One turning vector, and how many ticks it has turned
The counts run from 0 to 188.
[138 140 144 142 143  83 101 103 105 108 130 111 114 143 158 159 109  76
 134  88 130 153 111 109 154  89 138  79 128 120  94 135 131 147 169 121
 135  93 151  89  92 115 108 101 131 162 154 128 135 144  75 108 124 101
 120]
9
[130 138 123 119 108 146 114 126 135 109 136 179 134 120 133  84 137 171
 160 109 132 114 104 120 130 100  96  83 150 140  83 127  86 131 131 155
 124 181 151 195  85 172 165 155 150  94 147  86 103 135 173 141 105 117
 118]
65
[ 81  88 110 109  91 123 152  85 161 109 191 126 144 130 141 136 131  78
 149 130 171 134 120 144 103 143 105 139 154 116 156 111 138 114 117 120
 151 106  98 111 119 122 131 100 158 139 149 141 139 114  86  81 129  67
 115]
126
[114 118 198 103 136  61 176 102 123 140 118  65 111 140 175 139 129 142
 108 122 112 105 109  85 123 147 159 121 125  86 149 145  96 126 165  95
 125  85 142 145  85 134 137 114 109 131 134 134 156  85 109 118 106 135
 131]
155
[198 134 143 159 128 118 172 128 121 102 102 131 146 137 130 131 137 172
 129 159 130 113 135 164 138 138 112  97 131  98 142 106 128 168 152 129
  79 143 152 171 160 125 119 134 144  97  61 129 112 168 160 178 143 100
 163]
26
[179 160 182 149 176  87 125 114 115  93  89  83  95 117 162 113 145 101
 119 130 107 140 113  91 117 103 161  90 131 134 146 125 107 154 180 120
 108  83 191 115 122 122 100 108  94 137 117 139  87 126 111 105 133 129
 126]
186
[133 144 161  74 132 135 139 128 130 119 112 132 101 163 167 111 143 151
 117 101 109 106 154  67 133  86 136  60 127  85 113 123 108 145 158 127
 136 147 180 142  79 163 166 107 131 126 156 128 127 110 124 105  96 136
 125]
146
[178 143 123 146 132 135 152 146 114  93 115 102 134 126 137 137 136 162
 130 178 121 123 111 160 131 155 129 115 106 123 133 140 139 155 123 174
  93 141 159 146 156 110 107 142 112  80 112 147  84 182 194 173 132 111
 145]
99
[142 137 109 129 119 129 142 133 123  94 156  84  98 124  95 129 130 152
 125 166 124 121  71 135 135 167  98 121 123 119 141 165 154 103 104 175
 118 121 136 166 127 132 101 140 116  47 146 124  97 179 196 149 125 130
 116]
171
[153 126 104 146 103 135 117 119 126  85 154 130 133 112 143 178 113 130
 123 137 121 140  72 187 143 133  78  97 123 133 111  99 121 138 133 158
 130 149 136 152 121 140 128 125 141  93 119  99 107 224 160 150  78  75
 145]
97
[124 117 154 123 102  69 175 110  92 125 148  56 135 125 151 119 111 151
 118 152 151 120  93 134 125 201 135 183 120  97 161 178 133 127 110 130
  83 102 121 159 131  87  99 125  96 105 130 138 145 121 152 160 141 122
 132]
164
[ 81 134  87 100 156  91 129 147 116 102 183  69 145 150 150 134 130  79
 127 141 150 130  81 124  87 151 136 158  90 154 132 139 129  98 145 138
 116  96 118 177 124 163 124 133 145 141 188 179 147 131 139 113 137 121
 124]
85
[116 135 174  84  93 135 128 154 173 167 110 123 146 117 123 132 141 160
 120 106 126  87 202 143 137 136 174 134 145 125 158 178 194 142 128 143
 107 108 131  93 109 131  69 194 128 111 146 139 142 143 141 153 164 159
 136]
37
[136 130 105 122 111 113 130 105 137  89 155 114  96 108 103 154 110 157
 115 135 113 141  52 136 143 141  77 111 130 108 112 145 136 101 121 170
 142 131 122 170 108 135 119 129 121  48 159 110 107 180 190 143  90  95
 130]
170
[146 175 122 115 151 125 107 110 133  94 147  97  65 117 148 133 144  99
 118 148 105 141  84  68 126  99 117  86 131 112 124 150 138 142 133 150
 134 133 195 131 109 135 107  90 114  88 155 113  96 155 150 113  87  92
 131]
178
[108 162 158 152 114 121  59 156 149 130 106 133 140  61 140 138 125 114
 151  91  88 108 123 170 143 107 144 116 148 168 148 126 135 155 156 153
 151 118 165 100  94 121  97 158 108 158 132 116  79 177 126 137 120 153
 131]
183
[148 121 132  89  85 143 140 164 149  77 113 139 107 145 110 138 142 196
 163 136 131  79 144 126 138 124 106  70 137 105 105 131 180 138 119 155
 138 147 145 126  68 163 177 150 145  72 153 132 100 147 171 130 110 127
 116]
139
[141 143 164 143 101 109 122 141 122 162  87 126 158 116 129 136 119 133
 140  65 122  92 133 124 148 132 161 118 138 138 118 127  95 154 154 136
 113 115 149 194 114 157 122 182 140 174  90 103 144 121  96 165 142 193
 136]
152
[102 150 167 123 128 147  98 162 161 157 104 135 164  73 132 133 134 134
 133 109 104  86 185 171 152 104 168 131 154 161 165 126 177 160 144 138
 119 117 140  80 118 132  74 181 108 150 136 130 115 169 132 149 164 148
 156]
110
[ 90 188 144 123 124 115 104 140 113 175 126 143 137 112 191  69 116 102
 150 112 145 111 149  84 136  79 127 139 162 133 129 183 103 147 138 122
  84 149 180 163 127 117 126 112 119 157 128 105 139 108 119 159 154 161
 127]
71
[137 142 117 134 117 146 129 168 113  95 140  93 132 111 103 111 140 158
 142 155 136 127  81 142 135 175 118 144 115 123 148 178 158 125  86 183
  95 130 154 152 132 109  91 149 107  76 157 142 113 160 202 169 150 138
 128]
172
[103 123 143 166 112 111 115 127 179 148 145 133 155  86  81 170 140  84
 133  88 153 101 130 185 108 132 132 143 155 166 161 104 152 127 162 131
 146  77 114 129 116 147  83 172 180 126  97 111 125 149  85 126 169 112
 137]
119
[ 82 128 138  92 147  96 166 135 134 137 190  73 138 133 156 109 132  88
 100 135 155 110 106 105  81 163 132 174 124 118 173 128  92 111 142 113
 123  93 116 190 120 160 122 100 132 136 147 159 164  96 114 105 124 136
 121]
157
[163 147 140 100 169 179 140 147 159  89 136 120 119 122 118 109 176 116
  99 152  98 122 133 103 113 107 147  87 109 144 120 111 146 139 155 164
 117 147 173 141 134 178  86 141 144  70 148 153  85 160 206 120 143  94
 127]
107
[144 129 122 128 174  99 132 129 114  65 151  80  98 161 133 164 132  81
 130 150 134 141  71 100 101 119 137  87  97 124 109 106 135 123 170 121
 137  85 150 133 105 159 124  91 153 113 151 161 127 151 119  81 135  90
 115]
11
[124 156 125  98 110 167 132  95 173 153 185 164 142 126 159 132 111 110
  76 139 136 120 145 119 132  75 103  97 169 114 133 125 135 159 163 118
 123 164 145 143 135 141 123 110 177 107 103  99 146 170 126 132 109  69
 150]
32
[ 91 172 108  98 134 124  82  79 129 127 153 166 123 133 156  95  99  93
 127  98 147 141 111 108 137  64 134  91 160 162  84 165 101 133 149 154
 136 145 143 121 115 143 107 135 141 144 182  93 131 133 134 128 143  85
 121]
0
[152 160 119 100 159 151 114 149 132  70 154  80  81 114 132 116 166 100
 129 165 108 146  91  84 114 107 127  95 114 149 124 145 139 126 130 161
 128 138 190 136 107 155 114 101 128  91 176 156  85 143 186 100 115 112
 113]
179
[110 156 143  90 143 111 107  97 119 135 129 155 101 148 181  97 104 122
 123  93 119 133 129  77 143  63 146  76 150 127  88 156  77 124 180 123
 138 143 159 144  75 160 159 131 139 140 169  94 132 113 129 123 105 124
 130]
73
[106 134 151  56  95 158 138 124 145 160 171 142 164 134 194 102 115 126
 101 142 144 110 186 128 132 106 121 132 180 107 156 127 147 151 147 114
 111 163 137  91 137 102 116 108 123 143 145 132 149 134 123 135 121  87
 153]
30
[ 79 153 142 114 156  98 120 126 147 119 160 118  81 138 126 148 136 151
 116 138  99 107 102  88 115  99 132  96 116 112 123 151 130 113 184 145
 143 109 134 146  63 191 146 140 136  73 161 120 129 150 161 108 127 140
 122]
75
[137 120 195 111 114  62 157  96 126 147  89 102 115 135 162 142 120 164
 114  87 100  94 121  93 137 145 168  93 125  94 127 139  96 137 169 101
 123  84 129 163  91 132 116 143  90 139 119 104 156 116  86 139 111 147
 143]
154
[107 162 188 128 129 128  97 124 167 170 114 149 142  67 149 136 120 103
 105 110 115 101 172 134 159 103 148 120 166 157 159 140 142 167 160 130
 119 111 167  83 126 110  72 153 126 146  90 113 119 162 107 150 150 137
 162]
111
[113 159 134 114  91 141  65 124 111 140 106 127 126  84 177 113 108 112
 154 109 127 127 131 143 176 102 126 131 173 137 108 178 144 149  73 157
 117 149 177 109 107  65  98 120  76 170 154  99 120 164 124 162 105 140
 120]
175
[113 126  94 129 102 154 109 113 120 111 156 138 166 112 156 156  94 125
 122 115 133 141  83 184 160 115  75 110 141 144 101  83 121 133 136 164
 130 159 120 154 122 125 139 113 132 123 156 109 121 208 134 145  68  68
 143]
96
